Each row is where one point has got to under a steady rotation. How many ticks took it there?
The counts run from 0 to 449.
[122  79 125  73 151 143 146 135 111 111  91 134 117 145 108 151 152 113
 116 114 127 105 153  93 168 110 141 165 131 120 100 111 159  90  95  99
 119 165 146 182 183 113 166 105 133 146  89 142 127 106 112 141 127 141
 130 169 122 134 161 113  92 127 107 127 164 118 102 163 182 135 102 140
  96 105 119 123 109 193] | 223
[124 115 113  77 138 133 114 145 134 124  93 134 101 139 124 149 159 125
 137 110 110  96 135  92 151 120  97 153 129 113  79 100 167 105 106  77
 111 147 134 202 176 137 152 111 142 143  98 144 140 102 100 143 126 151
 137 139 108 148 169 132  90 130 123 127 152 147 113 163 159 156  92 125
 118 103 105 141  89 202] | 57
[121 124 124  85 144 140  91 143 135 121 102 128  97 147 153 149 164 124
 150 119  99 130 141  97 156 123 131 143 152 111  78  98 167  92 126  76
 117 130 150 197 155 136 154 106 121 169  92 137 160 114 115 152 115 109
 131 124 139 149 164 137  82 124 109 126 163 136 118 162 200 138 128 126
 107 118 143 149  87 168] | 141
[140  81 107  79 145 173 113 152 108 129 103 141 100 150 115 170 152 126
 120 151 126 110 144  92 130  97 129 152 135 115  93 115 141  68 106 120
 130 164 151 180 158  98 148 107 134 118  86 126 128  91 106 151 112 137
 141 157 133 146 160 146  96 148  99 113 148 119  91 171 149 130  92 134
  83 103 138 125  87 191] | 184
[133  92 114  68 148 137 137 135 127 129  85 115 113 147 118 142 150 129
 129 110 129 130 133 109 181  97 149 155 126 104  92  95 165  96  87  98
 126 154 147 180 178 130 177  99 133 158  89 139 140 104 113 165 110 119
 134 168 118 136 169 127  94 135 108 119 152 121 117 165 187 135 124 124
 113 103 128 135 112 189] | 229
[129  94 118  79 164 152 112 138 113 130 118 157 111 139 134 159 160 119
 133 130 114 125 134  83 164  92 129 152 141  98  96 108 170  77 114  95
 138 138 153 188 172 132 161  85 134 140  92 144 158 104 121 137 132 131
 140 156 149 121 131 132  85 129 106 118 173 135 122 162 171 107 119 154
  81 114 104 150  89 177] | 438
[134  81 119  78 142 149 129 147 109 138 123 140 118 126 137 140 161 113
 128 125 106 102 136  86 157  97 125 151 150  91  84 115 165  91 110 104
 149 160 129 184 171 118 154  86 131 142  80 143 140  91 103 133 115 138
 140 179 151 127 169 151  93 121  99 110 174 136 102 162 170 128 109 140
  87 100 130 149 100 159] | 60
[129  90 122  81 164 179 118 139 100 112  98 124 112 154 129 157 143 130
 134 140 124 133 143  86 145 104 157 149 136 121  79 107 143  78 106 104
 130 153 147 165 156  98 150 101 117 143  82 129 117  90 114 161 108 108
 131 143 142 138 153 134  90 134  94 118 162  97 100 168 185 107 119 142
  86 117 159 139  92 176] | 14
[121  89 122  86 171 181 114 148 108  91 101 147 118 143 117 164 143 121
 117 134 117 105 139  72 139 116 131 146 123 122  80 111 147  87 107  96
 108 160 143 182 152 105 135 106 144 132  98 126 123  90 117 140 126 138
 133 141 121 145 136 120  84 153 118 124 155 111 100 178 162 113  96 148
  90 105 134 122  86 199] | 194
[127  98 108  63 152 147 114 140 129 131  95 114  89 141 136 138 146 112
 131 125 111 132 143 104 159 102 150 153 138 102  97 109 152  93 117 100
 125 152 153 188 160 134 166 111 125 154  78 125 151 103 115 164 109  96
 145 158 141 154 168 135  89 132 103 127 163 111 110 160 191 131 124 120
  97 103 154 132  96 172] | 326
[139 116 117  94 141 166  98 141 122 121 106 119 109 151 144 163 159 150
 152 135 111 102 138  78 136 127 106 134 144 118  54  97 160  86 100  92
 123 139 132 191 155  98 143 105 130 138  88 145 128  91 102 147 108 137
 126 132 131 126 174 166  92 133 100 101 149 141 106 175 150 139  99 132
 101 106 123 163  82 175] | 362
[141  97 102  66 132 131 107 151 121 147 114 129 109 128 122 145 168 119
 121 129 111 105 133 108 149  95 127 149 133  91  86 115 159  91 104  99
 134 168 123 187 160 133 153  99 148 140  89 139 152  91 107 153 100 132
 142 172 134 147 182 167  94 128 106 109 149 143  94 164 167 151 107 125
 101 107 141 142  89 170] | 66
[121 102 120  96 129 127 124 139 115 125 110 146 119 138 130 157 179 124
 128 112  93  97 145  95 155 126 107 151 153 111  76 105 178  86 109  86
 122 137 133 199 178 128 158 102 130 146  90 150 145 108 104 131 128 157
 124 152 137 130 171 144  83 115 115 119 168 156 107 162 171 160 100 133
 105 115 112 148  96 174] | 243
[135  89 128  92 145 146 101 134 103 115 100 128 112 154 141 161 166 125
 134 145 111 141 160  99 148 114 161 147 155 132  83 103 147  71 107 104
 126 138 152 172 151  95 155 106 105 164  78 136 132 106 114 159 112 119
 119 135 155 136 169 140  90 120  91 122 164 117  90 157 192 139 134 126
  85 130 161 141  92 162] | 304
[118  76 129  79 161 144 126 140 103 111 101 154 110 141 116 160 161 101
 116 129 116 130 151  92 162 108 152 161 141 114 107 114 150  79 118  99
 128 140 158 179 165 121 164  96 123 144  94 135 149 118 124 140 136 123
 130 156 154 138 144 116  84 128 107 134 175 115 105 159 195 117 120 144
  81 123 133 123  96 174] | 127
[142 110 108  91 134 147  70 145 115 122 100 142 117 150 132 173 181 147
 135 142 117 136 144 116 132 111 125 137 136 131  65  98 160  69 103  90
 116 129 143 187 138 109 153 102 135 152 104 145 151  99 111 159 109 141
 126 121 132 140 166 166  72 134 113 107 131 151 103 173 168 142 120 126
 106 139 137 152  74 183] | 277
[131 104 120  95 141 149  97 143 103 125 120 150 131 139 132 166 184 138
 125 126 106 101 136  83 135 120 100 139 141 113  62 109 165  79 118  88
 119 144 117 189 166 109 132  92 141 144 102 146 145  90 102 130 116 165
 126 141 141 125 163 165  78 122 122 110 153 159 102 171 154 137  99 139
 103 120 120 149  73 174] | 79
[138  85 121  85 142 161  93 145 115 113 107 134 106 152 131 172 170 123
 116 145 109 140 144 107 143 106 152 135 137 116  77  96 157  75 105  98
 120 137 150 179 130 113 152 105 127 155 104 134 153 105 123 162  95 109
 124 142 135 151 169 160  73 148 107 113 141 134 102 180 174 134 133 116
  98 122 168 135  90 163] | 287
[122 108 112  79 137 142  93 152 122 127 121 152 108 132 131 160 181 125
 120 127 101 113 128 101 144 109 111 136 133 101  74 107 169  92 122  73
 111 140 133 197 147 145 142  96 156 139 109 140 172  98 112 138 114 146
 132 140 133 147 165 164  69 137 127 114 139 162 111 174 163 146 112 126
 108 113 124 142  77 178] | 260
[129 101 102  70 138 144 111 151 131 141 106 134  86 129 130 147 165 110
 132 132  98 106 149  98 147 102 125 159 156  95  93 125 154  89 135 107
 128 170 138 199 164 133 151 111 135 137  80 126 151  94 106 148 112 126
 141 154 147 160 182 148  93 119 105 126 171 130  93 159 176 149 102 120
  89 101 147 131  85 171] | 338
[124  77 128  79 150 152 139 145 123 118 102 137  90 138 123 152 152  98
 120 124 105 124 151  87 165 106 151 158 154 110 103 118 152  86 128 102
 122 150 160 188 167 121 165 105 117 141  80 123 137 113 121 144 126 112
 136 159 145 145 156 117  91 137  98 139 175 115 104 162 190 133 112 129
  81  95 146 119 101 173] | 320
[139  88 105  67 147 144 116 150 133 135  96 137  94 146 123 153 159 114
 121 126 115 140 130 105 171  87 138 153 126  95 101 101 169  84 107  90
 130 148 155 189 165 149 176  94 143 146 100 141 174 112 121 157 111 115
 143 170 131 147 157 140  84 141 116 118 151 138 119 167 179 129 125 128
 101 108 124 135 105 183] | 433
[131 108 124  89 138 159 104 146 125  99  92 112 106 151 139 159 155 132
 127 132  99 122 145  96 141 128 148 136 141 130  63  99 148  92 107  88
 106 146 145 188 145 112 142 118 113 156  94 130 133  97 112 162 102 109
 124 121 125 157 177 141  79 145 107 118 147 118  98 179 185 149 119 117
 100 110 172 132  87 172] | 16
[133 107 123  85 127 135 122 134 126 127  99 105 103 146 144 141 153 129
 150 113 108 115 147 103 166 125 136 147 149 108  72  88 166  98  99  88
 130 150 137 192 166 121 159 106 117 160  79 145 126 105  99 160 105 118
 124 154 129 139 194 146  95 118  98 122 159 128 103 159 183 163 117 117
 107 100 142 153  99 167] | 44
[133  73 131  92 143 161 109 140  91 112 118 142 134 145 136 169 171 125
 112 142 112 131 144  95 147 110 156 137 146 111  78  99 163  71  93  97
 126 143 133 172 146  96 145  84 117 150  95 149 142  96 117 147 104 127
 123 153 150 124 163 162  71 134 102 107 149 137  95 172 182 121 130 140
  91 127 156 144  90 153] | 100
[118 118 124  93 158 153 108 139 131 119 104 141  99 146 147 160 154 120
 154 119 111 117 147  77 156 119 113 150 151 110  81 103 167  94 121  81
 123 126 166 206 174 134 161  96 128 151  90 140 148 119 117 136 139 132
 134 122 143 138 134 118  88 127 114 127 179 130 130 157 177 115 114 146
  94 107 103 154  83 182] | 148
[137 115  99  86 128 146  90 149 127 134 103 129  94 136 131 148 163 139
 137 130 111  98 137 101 133 111 104 142 144 114  75 107 156  87 109  97
 123 157 133 201 153 119 141 117 143 139  90 137 138  90  95 154 104 134
 139 137 122 157 185 168  90 134 110 102 143 141  95 165 151 161  91 112
 102 105 134 150  74 180] | 356
[116 104 129  83 168 162 116 131 117 101  93 138 108 156 138 161 143 118
 137 129 120 131 150  78 161 117 147 156 138 120  90  99 155  84 117  87
 123 135 169 181 165 115 163  99 122 161  86 136 130 111 123 147 131 117
 134 130 137 134 135 106  87 134 101 126 173 102 115 163 192 107 118 151
  93 115 129 137  93 183] | 313
[129  77 109  73 144 132 135 148 125 132 108 136 102 136 117 144 157 108
 109 127 102 117 139 101 170 102 135 154 137  90  96 112 167  93 108  95
 125 157 136 188 167 142 167  99 142 143  98 140 161 102 114 145 113 128
 139 187 133 144 174 148  87 135 115 118 160 144 110 171 177 139 116 124
 103  90 128 123 106 175] | 241
[128 102 126  93 150 155  82 148 103 116 118 164 127 140 129 177 182 128
 118 135 110 108 136  89 126 110 108 137 137 114  76 117 157  74 119  85
 116 136 135 188 153 118 133  91 142 135 106 147 151 101 113 130 127 155
 130 129 142 131 142 152  69 134 123 115 153 151  98 169 162 126 108 148
  93 127 122 140  73 182] | 272
[118  96 129  90 165 160 120 137  98 101  98 144 130 149 121 155 153 131
 125 122 125  95 146  73 140 120 132 157 127 135  76 109 151  84  99  96
 117 156 137 180 168  95 137 102 132 140  88 143 103  90 107 139 133 150
 127 133 128 131 144 110  87 138 108 128 164 107  93 166 181 121  94 149
 101 124 135 130  84 197] | 205
[135  97 108  74 162 163  87 145 113 115 100 160 116 151 115 173 163 122
 120 141 131 130 131 102 132 100 127 151 113 116  91 104 150  72 108  91
 112 148 146 180 141 125 149  99 159 139 111 132 147 101 117 157 120 133
 141 132 127 147 135 135  79 159 130 114 138 129 107 181 173 110 115 141
 101 135 133 125  75 200] | 279
